Every row has a hidden score. How much higher is the second row's score than the first row's in each pair? 15 means about the same, 30 much higher and 0 much lower. The score is a weighted sum of the row's numbers plus the product of two more (or one squared), each taken from its middle value.
"1.46 -0.71 -0.20 -1.44 0.72 1.79 -1.43 -0.43 1.17 -1.19"
"0.53 -0.73 -0.76 1.57 -1.67 -1.48 1.18 -0.77 -1.30 1.11" >> 15
"-0.95 1.66 -0.91 -0.21 0.13 -0.23 1.85 1.79 -1.40 -1.38"
"-0.90 -1.01 0.26 -0.31 -0.40 -0.68 -0.61 -0.28 1.44 1.23" >> 15
"0.85 1.47 0.67 1.18 -0.37 -0.36 0.04 0.90 -0.37 0.07"
"-0.13 0.42 0.37 2.22 -0.94 -1.57 -0.50 -0.14 -1.04 0.45" >> 15
"-1.59 1.75 -1.47 -0.78 1.42 -0.67 -0.50 0.26 -1.33 -1.94"
"0.39 -1.63 1.76 -0.80 -0.48 -1.14 -1.61 -0.98 1.18 -0.17" >> 17
"-0.26 -0.33 -0.96 1.87 -1.47 -1.68 0.37 -0.64 -1.51 0.25"
"-0.38 1.05 -0.95 -1.04 1.29 1.07 0.07 0.08 -1.05 -0.89" >> 18
"-0.23 -1.35 0.98 -0.48 -0.51 -1.01 -1.30 -0.58 1.62 0.29"
"0.63 1.10 0.34 -0.65 1.78 1.59 -0.53 -0.03 -0.03 -0.52" >> 19
"-0.41 -1.25 0.13 -0.49 -0.50 -1.26 -1.65 -1.45 1.29 0.17"
"1.30 0.77 0.03 0.12 0.11 0.38 2.15 1.15 0.47 0.14" >> 20
"-1.04 0.77 -0.71 -1.12 1.13 0.58 1.65 1.11 -1.09 -0.63"
"0.01 -1.07 -0.67 -0.60 -0.27 -0.53 -1.02 -1.23 1.62 -0.35" >> 17
"-1.60 2.20 -0.05 -0.34 0.76 -0.82 -0.43 0.11 -1.07 -0.70"
"0.67 0.13 0.73 1.65 -1.02 -0.65 -0.06 -0.46 -0.78 0.69" >> 16
"0.53 -1.30 -0.06 -1.24 0.42 0.25 -0.96 -0.78 1.57 -0.19"
"0.22 0.50 -0.41 -0.56 1.09 1.57 0.46 0.68 0.31 -0.09" >> 14
"-0.92 0.76 -0.76 -1.07 1.54 0.94 1.94 1.10 -0.90 -1.22"
"0.31 -1.21 -0.66 -1.04 -0.02 0.46 -0.92 -0.20 1.20 -0.72" >> 14
"-0.61 -0.82 -1.25 1.04 -1.50 -1.08 1.74 -0.36 -0.96 1.40"
"0.66 0.93 0.37 -0.09 0.47 0.79 0.56 0.80 -0.06 0.48" >> 13
"-0.43 0.98 -0.65 -0.77 1.46 1.58 0.62 0.29 -0.71 -1.48"
"0.00 -0.40 -0.16 1.55 -1.88 -1.43 1.42 -0.57 -1.36 0.67" >> 13
"0.37 0.12 1.30 1.78 -1.16 -0.44 0.33 -0.88 -0.61 1.04"
"-0.31 -0.83 -0.47 -0.93 -0.40 -0.52 -0.43 -0.51 1.55 0.53" >> 13
"-0.41 -0.86 -1.13 -1.29 1.40 2.10 -0.54 0.30 0.48 -0.52"
"0.16 0.94 0.59 0.02 0.94 1.01 0.58 0.94 0.19 0.15" >> 14
"0.86 0.15 0.19 -0.71 0.49 1.16 -0.41 0.39 0.72 -0.09"
"-0.05 -0.80 0.78 -0.12 0.30 0.11 -0.95 -0.24 1.13 1.13" >> 15
"0.89 -0.33 -0.65 -1.09 0.98 1.82 -0.25 0.11 0.53 -0.56"
"-0.99 0.89 -1.13 0.23 -0.93 -0.70 1.52 1.72 -1.34 -0.54" >> 14
"-0.15 -0.67 -0.57 -0.93 0.13 0.12 -0.71 -0.34 1.19 0.60"
"-0.28 -0.65 -1.49 -1.31 1.01 1.68 -0.59 -0.36 1.12 -1.03" >> 16
"-0.19 -0.83 -0.22 1.20 -1.87 -0.90 1.39 -0.36 -1.30 1.49"
"0.26 1.67 0.40 0.92 -0.63 -0.60 -0.18 1.11 -0.62 0.05" >> 12
"-1.12 2.27 -0.45 0.01 0.36 -0.75 -0.19 0.90 -1.45 -0.85"
"0.60 0.69 -0.19 -0.32 1.06 1.39 -0.40 0.71 0.50 -0.30" >> 17
"-0.87 1.87 -0.08 0.01 -0.48 -0.68 0.63 1.11 -0.57 -0.69"
"1.68 -0.26 2.86 0.55 -0.87 -1.06 -1.16 -1.75 -0.11 -1.15" >> 23
"0.14 -0.51 -0.61 -0.64 0.90 1.95 -0.77 0.26 0.60 -0.13"
"-1.34 1.71 -0.40 -1.09 1.05 -0.18 -0.44 0.12 -1.07 -1.36" >> 15
"0.62 0.08 0.51 -0.40 0.59 0.55 0.63 0.31 1.00 0.66"
"-0.24 -0.85 0.36 -0.27 -0.69 -0.62 -0.99 -0.55 0.98 1.15" >> 13
"-0.46 1.78 -0.63 0.31 -0.28 -0.85 0.12 1.55 -1.23 -0.58"
"-0.14 -0.53 -0.22 2.31 -1.82 -1.01 0.81 -1.41 -1.60 -0.06" >> 20
"-0.61 1.34 -0.90 1.17 -0.97 -0.87 0.38 1.46 -1.19 0.26"
"-1.08 0.49 -1.12 -0.84 1.60 1.77 -1.09 0.08 -0.55 -1.55" >> 18
"0.12 1.26 0.54 0.92 0.25 0.11 0.40 1.22 -0.67 0.32"
"-0.70 -0.38 -1.22 1.26 -1.30 -1.11 1.84 0.36 -1.31 0.79" >> 18
"-0.20 -1.34 -1.79 1.41 -2.30 -1.55 2.17 -0.46 -1.67 0.65"
"-0.39 0.55 -0.48 -0.35 0.85 0.88 1.25 1.34 -0.03 0.95" >> 11
"-0.59 0.87 -0.94 -0.97 1.54 1.61 0.00 0.64 -0.30 -1.48"
"0.60 -1.44 2.76 -0.49 -0.32 -1.06 -1.31 -0.55 -0.34 -0.93" >> 21
"1.02 -0.61 2.91 -0.72 -0.70 -0.66 -1.64 -1.69 0.19 -0.94"
"-0.42 -0.57 0.26 -0.12 -0.06 -0.07 -0.41 -0.49 1.10 1.03" >> 2
"0.00 1.20 0.08 -0.56 1.30 0.93 0.51 1.15 -0.04 -0.44"
"-0.08 -1.09 -0.13 -0.58 -0.03 0.35 -1.03 -0.66 1.38 -0.14" >> 16
"0.31 -0.41 -0.84 -1.03 0.71 1.16 0.12 -0.08 0.96 -0.42"
"0.44 -0.51 -0.66 1.82 -1.66 -0.83 1.88 -0.87 -1.16 0.60" >> 17
"0.23 -1.51 0.23 -0.73 -0.27 0.12 -0.82 -0.79 1.35 -0.12"
"0.57 1.03 0.25 0.11 -0.10 0.16 1.54 0.95 -0.66 -0.39" >> 15
"-0.49 -1.38 0.14 -0.93 -0.57 -1.18 -1.65 -0.89 1.64 -0.34"
"0.03 -1.43 -0.73 -0.87 -0.12 -0.20 -0.37 -0.54 1.62 -0.74" >> 18
"0.91 0.47 0.22 -0.79 1.58 1.80 -1.21 0.01 0.41 -0.71"
"-0.62 0.07 -1.24 1.15 -1.57 -1.50 1.97 0.14 -1.13 0.92" >> 16
"-1.79 1.63 -1.57 -0.87 1.28 -0.63 0.16 0.12 -1.27 -1.84"
"-0.56 -0.38 -0.42 1.90 -1.70 -0.68 1.40 -0.27 -1.19 1.84" >> 16
"-0.72 1.76 -0.72 -1.18 1.63 0.09 -1.07 0.43 -1.43 -1.53"
"-0.68 -0.90 0.42 -0.58 -0.26 -0.06 -0.90 -0.98 1.52 1.04" >> 17
"0.07 1.30 0.87 0.58 0.09 0.04 0.68 1.43 -0.29 0.24"
"-0.40 -0.73 -1.16 -0.78 1.08 2.00 0.01 -0.13 0.53 -0.82" >> 18
"-0.61 1.13 -0.03 -0.71 1.41 1.52 -0.15 0.16 -0.17 -0.99"
"0.93 0.10 0.83 0.15 0.06 0.04 -0.16 0.00 0.74 0.83" >> 11
"-0.03 -1.31 0.12 -0.73 0.25 -0.11 -0.57 0.10 1.08 0.83"
"-0.35 -0.77 -1.12 -0.93 0.92 1.55 -0.52 0.34 0.68 -0.54" >> 15
"0.75 0.44 0.24 -1.09 1.12 1.84 -0.14 -0.08 0.24 -0.78"
"-0.63 -0.09 0.02 -0.96 0.61 1.04 -0.26 0.16 1.06 0.39" >> 10
"0.62 0.52 1.63 0.63 0.15 0.33 0.09 0.17 0.41 0.94"
"0.93 -0.70 0.25 -0.57 0.75 0.68 -0.88 -0.25 1.10 -0.27" >> 14
"-0.27 1.39 -1.52 -1.58 1.61 1.34 0.62 -0.70 -0.98 -1.76"
"0.25 -0.91 1.44 -0.57 -0.64 -1.11 -1.74 -0.67 1.41 -0.09" >> 8
"0.25 -0.43 -0.85 1.68 -1.64 -1.25 1.60 -0.63 -0.78 0.31"
"-0.54 1.18 0.11 -0.67 1.25 1.43 0.73 1.17 -0.30 -0.23" >> 11
"-0.36 0.58 -0.90 -0.90 2.06 1.36 -0.14 0.26 -0.49 -0.99"
"0.66 0.00 0.23 -0.65 1.21 1.27 -0.79 0.33 0.52 -0.05" >> 14
"0.61 1.73 -0.16 -0.04 0.61 0.63 0.30 1.12 -0.48 -1.43"
"0.28 -1.08 -1.25 -1.28 0.19 1.15 -0.66 -0.90 1.46 -0.64" >> 17
"-0.12 1.99 0.44 -0.60 1.22 0.22 -0.64 0.88 -0.92 -1.42"
"-0.29 0.69 -0.42 -1.19 1.92 1.67 0.20 0.00 -0.22 -0.78" >> 21
"0.14 -0.76 -1.03 -1.18 1.30 2.09 -0.52 0.02 0.63 -0.65"
"-0.50 -1.31 -0.24 -0.49 -0.38 -0.49 -0.82 -0.65 1.40 0.59" >> 14
"0.82 0.76 1.04 0.65 0.64 0.27 0.69 0.37 0.34 0.85"
"0.84 0.96 -0.60 0.06 -0.22 -0.21 2.16 1.75 -0.62 -0.68" >> 19
"-0.46 -1.39 2.89 -0.52 -0.95 -1.21 -0.93 -0.53 -0.99 0.24"
"0.43 -1.02 2.66 -1.07 -0.47 -1.40 -1.41 -0.78 -0.42 -0.86" >> 8
"0.59 -1.06 1.34 -0.23 -0.22 -0.56 -0.67 0.11 1.02 1.37"
"-1.28 1.68 -0.23 0.03 -0.27 -1.00 0.11 1.07 -1.37 -0.48" >> 13
"0.18 -0.90 -0.38 -0.84 0.58 0.23 -0.45 -0.19 1.32 -0.29"
"1.37 -0.29 -0.54 0.03 -0.51 0.11 1.06 0.58 0.96 0.09" >> 20
"-0.61 1.26 -0.70 0.35 -0.89 -0.89 1.05 2.21 -1.20 -0.35"
"1.99 -0.85 1.33 -0.37 0.24 -0.35 -0.04 0.22 0.63 0.62" >> 15
"-0.56 -1.32 2.70 -0.62 -0.57 -1.28 -1.44 -0.91 -0.65 0.45"
"0.17 -0.64 1.41 0.42 -0.13 0.26 -0.39 0.02 0.53 1.63" >> 2
"-0.41 -0.41 -0.83 1.65 -1.41 -1.73 1.17 0.50 -1.45 0.94"
"0.07 1.44 0.30 -0.62 0.97 0.78 -1.01 0.58 -0.89 -0.87" >> 15
"-0.01 -1.48 2.27 -0.70 -0.56 -1.23 -1.80 -1.15 1.18 -0.51"
"-0.03 -0.68 -0.73 -1.04 1.31 2.04 0.07 -0.16 0.55 0.16" >> 17
"-0.18 -0.49 -0.24 1.83 -1.56 -1.53 0.86 -1.20 -1.41 0.40"
"0.29 -1.09 -0.26 -0.55 -0.21 -0.19 -1.20 -0.39 1.29 0.29" >> 13
"-0.01 -0.45 -1.43 -1.13 1.18 1.91 -0.53 -0.15 0.59 -1.04"
"1.15 -0.32 -1.26 -1.32 1.35 2.63 -1.06 0.01 -0.36 -1.98" >> 18
"-0.44 -0.42 -1.44 1.77 -2.06 -1.48 0.59 -0.26 -1.44 1.18"
"0.96 1.07 0.36 -0.43 1.69 0.67 -0.66 0.52 0.01 -0.85" >> 14
"0.56 -1.13 0.79 -0.44 0.21 -0.55 -1.45 -0.56 1.26 -0.40"
"-0.57 -0.40 -0.19 -0.97 0.85 1.62 -0.03 0.03 0.52 0.03" >> 18
"-0.79 2.00 -0.27 0.25 0.25 -0.80 -0.24 1.10 -1.21 -0.70"
"0.26 0.73 0.06 0.43 0.47 0.79 1.12 1.43 0.02 0.74" >> 17
"0.42 -0.87 0.48 0.26 -0.29 -0.38 0.19 -0.41 0.85 0.77"
"0.73 -0.05 -0.43 0.33 0.01 -0.02 2.01 1.03 0.37 0.63" >> 19
"0.72 0.34 0.14 0.33 -0.23 0.04 1.29 1.26 0.00 1.43"
"0.48 -1.00 -1.30 -1.46 0.46 1.48 -0.60 -0.22 0.89 -1.40" >> 16
"0.59 -0.42 0.05 1.34 -1.61 -0.75 1.81 -0.17 -0.99 0.64"
"-1.68 1.88 -1.06 0.18 -0.85 -0.83 -0.22 1.78 -1.32 -0.47" >> 9
